[[738 584 595 765 672 476 632 591 680 588 615 646]
 [443 652 677 423 484 538 533 688 508 554 540 578]
 [519 694 683 491 462 511 623 462 573 817 538 862]
 [562 557 499 604 571 598 587 582 654 543 563 582]
 [737 317 411 736 847 553 245 527 307  83 576 441]
 [471 625 546 502 428 638 601 443 530 668 456 461]
 [750 635 644 757 637 402 492 292 470 681 496 985]
 [446 722 651 460 431 553 741 688 809 812 602 826]]
Indices start at 0.
Give the entry in row 1 and column 0.
A: 443
The entry directly above the largest entry: 461
Give the entry directly below 652.
A: 694
The bottom-right entry is 826
The top entry of the column that holds the smallest entry -> 588
The top-left entry -> 738
Give the entry in row 1 and column 2.
A: 677
Give the entry at row 2, column 0.
A: 519
Give the entry directly above the smallest entry.
A: 543
The entry in the top-right corner is 646
The entry at row 0, column 1 -> 584
The entry directly below 604: 736
The entry just left of 736 -> 411
The maximum -> 985
The entry just left of the smallest entry: 307
The entry in the bottom-left corner: 446
The entry just right of 402 is 492
The entry directly above 527 is 582
Give the entry directly below 737.
A: 471
Give the entry directly above 602.
A: 496
The entry directly above 508: 680
The entry just right of 431 is 553
The minimum is 83
The entry in row 0 and column 2 is 595
Give the entry directly below 683.
A: 499
The entry directly below 471 is 750
The entry in row 1 and column 1 -> 652
The entry directly above 644: 546
Give the entry just left of 632.
A: 476

a =
[[ -4   0  24   5]
 [-28 -29 -25 -34]
 [ 35  36  11  27]
 [-24 -17   5 -23]
 [-30 -36 -37 -32]]
Counting starts at 0.
The entry at row 0, column 0 -> -4
Give the entry at row 0, column 2.
A: 24
The top-right entry -> 5
Give the bottom entry of the column that holds the smallest entry.
A: -37
Give the entry in row 2 and column 0.
A: 35
The entry in row 1 and column 1 is -29
Give the entry just left of -36.
A: -30
Give the entry at row 0, column 1.
A: 0
Give the entry in the bottom-right corner.
A: -32
Give the entry directly below -4.
A: -28

M = [-9.34, 7.01, 11.89, 6.75, -11.43, -8.32, -5.55]
The entry just right of the centre entry is -11.43
The median entry -> -5.55
The entry just right of the smallest entry is -8.32
The entry just left of the centre entry? 11.89
The entry at the centre: 6.75

Read these off the array that follows.
1) Give the entry just left of -50.958.
2) Give the entry just left of 137.390.
3) Give the entry just right of the smallest entry.
4) Give the entry just left of 42.549.
5) Give the third largest entry.
6) Give the second largest entry.
((-229.594, 41.780, 74.524, 72.342, 105.338, 66.327, -12.581, -218.250, 75.163, 154.285, -31.199, 128.436, 99.552), (-159.877, 23.899, 137.390, -99.426, -83.160, 71.521, -178.147, 157.623, -118.427, 31.724, -201.999, 79.471, -213.205), (85.855, 15.171, 98.748, 54.759, -45.514, -242.569, 31.565, -173.801, -157.219, -173.671, -208.518, -124.225, -112.060), (-241.320, -34.945, 147.975, 65.983, 99.935, -43.204, 57.847, -221.330, 5.677, 59.400, 6.999, 6.336, -32.398), (74.764, -14.675, 114.658, -44.551, -84.790, 146.999, 6.271, -219.642, 20.256, 110.940, 173.697, -91.136, 58.773), (187.127, 168.625, -99.918, 10.266, 86.942, -21.114, -50.958, -198.337, 42.549, 144.858, -30.869, 79.047, 29.755))
1) -21.114
2) 23.899
3) 31.565
4) -198.337
5) 168.625
6) 173.697

B =
array([[5888, 5566, 5844, 5534, 6768, 6199, 6788, 5699, 6053, 5891, 5993,
        5413, 5005],
       [3795, 7431, 6289, 5426, 6078, 4138, 6333, 6221, 5613, 7567, 3833,
        4898, 5517],
       [6471, 5667, 5793, 6251, 5167, 6129, 5101, 5926, 5818, 5388, 6347,
        6502, 6632],
       [6082, 5859, 5735, 6216, 4738, 5679, 4675, 5904, 5611, 5481, 5960,
        6437, 6793],
       [2335, 8471, 6454, 5157, 5831, 2820, 6245, 6432, 5258, 8526, 2361,
        4297, 5449]])
The largest entry: 8526
The entry just right of 6502 -> 6632
The entry just right of 5611: 5481
What is the entry just right of 6768? 6199
The entry just left of the centre entry -> 6129
The entry just left of 8526 -> 5258
The entry just right of the centre entry: 5926
What is the entry just right of 5679? 4675
The entry just left of 5481 is 5611
The entry just left of 6333: 4138
The entry just right of 6245 is 6432

Questions about the matrix below. Counting starts at 0.
1) Which number is the bottom-right entry?
2) Which number is the entry directly above the centre entry?
3) Which number is the entry in the top-right corner?
4) Which number is the entry in row 0 and column 2?
5) Which number is the entry directly below 1.2?
6) Which number is the entry in the bottom-left corner?
7) Which number is the entry at row 2, column 2?
8) Which number is the entry just right of the centre entry?
-1.1,1.1,-2.2,-3.0,0.4,1.2,-2.6,2.0,0.2,-0.3,0.5
-2.6,-1.4,-2.0,-1.5,-2.2,0.0,-1.4,0.3,-0.1,0.2,-1.0
0.2,-0.7,-0.7,-1.5,0.0,-2.4,-1.5,-2.6,-2.4,-3.0,-1.3
-2.9,-1.6,-2.1,-1.4,-2.5,0.1,-1.3,0.5,0.0,0.5,-1.0
-0.2,-1.0,-0.8,-1.3,-0.4,-2.2,-1.3,-2.4,-2.1,-2.5,-1.4
0.1,-0.9,-0.7,-1.4,-0.1,-2.5,-1.4,-2.8,-2.5,-3.0,-1.5
-0.1,-0.4,0.1,0.3,-0.3,-0.2,0.3,-0.3,0.0,0.1,-0.2
-0.2,-0.4,-0.1,0.0,-0.4,-0.4,-0.1,-0.5,-0.3,-0.3,-0.4
-2.6,-1.2,-2.2,-1.6,-2.1,0.3,-1.5,0.7,0.1,0.4,-0.8
0.1,0.0,0.1,0.1,0.0,-0.1,0.1,-0.1,-0.1,-0.1,-0.1
-0.9,-0.9,-0.9,-0.9,-0.9,-0.9,-0.9,-0.9,-0.9,-0.9,-0.9
-1.9,-0.8,-1.7,-1.5,-1.4,0.1,-1.4,0.5,-0.1,0.0,-0.6
0.3,-0.8,-0.6,-1.4,0.0,-2.5,-1.4,-2.7,-2.5,-3.0,-1.4
1) -1.4
2) -2.5
3) 0.5
4) -2.2
5) 0.0
6) 0.3
7) -0.7
8) 0.3

W = [-11 -29  32 -34  23  31  -2   1 -31   2   0 -20  33  25 -32]
The entry just right of 33 -> 25
The smallest entry is -34

Read these off the grid that follows.
1) Which number is the entry just left of 16?
2) Which number is the entry just right of the smallest entry?
3) Which number is the entry just left of the largest entry?
[[-13, 1, 5, 5, -16, -20, 16, 4, -11], [-35, -4, -10, 19, -8, -4, 31, -10, -22]]
1) -20
2) -4
3) -4

-11  -14   -9  -10   -7  -12    2   36   -7    0    3    9   13
 17   15   17   11   14   13   38   10    8   31  -11   17    6
 22   19   22   15   18   17   48   14   11   41  -16   17   10
-14  -14  -13   -7   -8  -10  -14   27   -7    0   -6   -7    9
 -9  -11   -9   -4   -6   -6   -9   22   -5    6   -8    0    2
-13  -15  -11  -10   -9  -13   -6   31   -8   -4    4    7    8
 18   15   17   13   14   14   37    9    9   35  -16   17    1
  7    3    8   -2    6   -1   27   18    2   -2   23    6   36
 -5   -6   -5    2   -2    1  -11   10   -2   14  -13   -4   -8
 -8   -9   -7   -3   -5   -5   -7   20   -4    6   -6    2    0
 -3  -10    1  -10   -6   -6    3   16   -4   -6   31   38  -11
-10  -11  -12   -7   -6  -11  -12   15   -6  -15    9  -21   29
 11    5   13    1    6    6   24    6    4    9   19   30   -1
 -4   -7   -2   -4   -4   -3    1   15   -3    5    2   23  -14
Indices start at 0.
The entry at row 1, column 1: 15
Give the entry in row 0 and column 2.
-9
Give the bottom entry of the column that holds the smallest entry.
23
Give the entry at row 1, column 2.
17
The entry in row 0 and column 1: -14
The top-right entry -> 13
The entry at row 2, column 0 is 22
The entry directly above the smallest entry: 38
Give the bottom-left entry.
-4
The entry directly above 35 is -4
The entry directly below the smallest entry is 30
Give the entry just left of the largest entry.
17
Give the entry in the top-left corner.
-11
Give the entry just right of the largest entry.
14
Give the top entry of the column that holds the smallest entry.
9
The bottom-right entry: -14
Give the entry just right of the smallest entry.
29
Give the largest entry.
48
Give the entry directly above the largest entry.
38
Give the entry directly below the largest entry.
-14
Give the entry just left of the smallest entry.
9
The entry at row 1, column 0 is 17
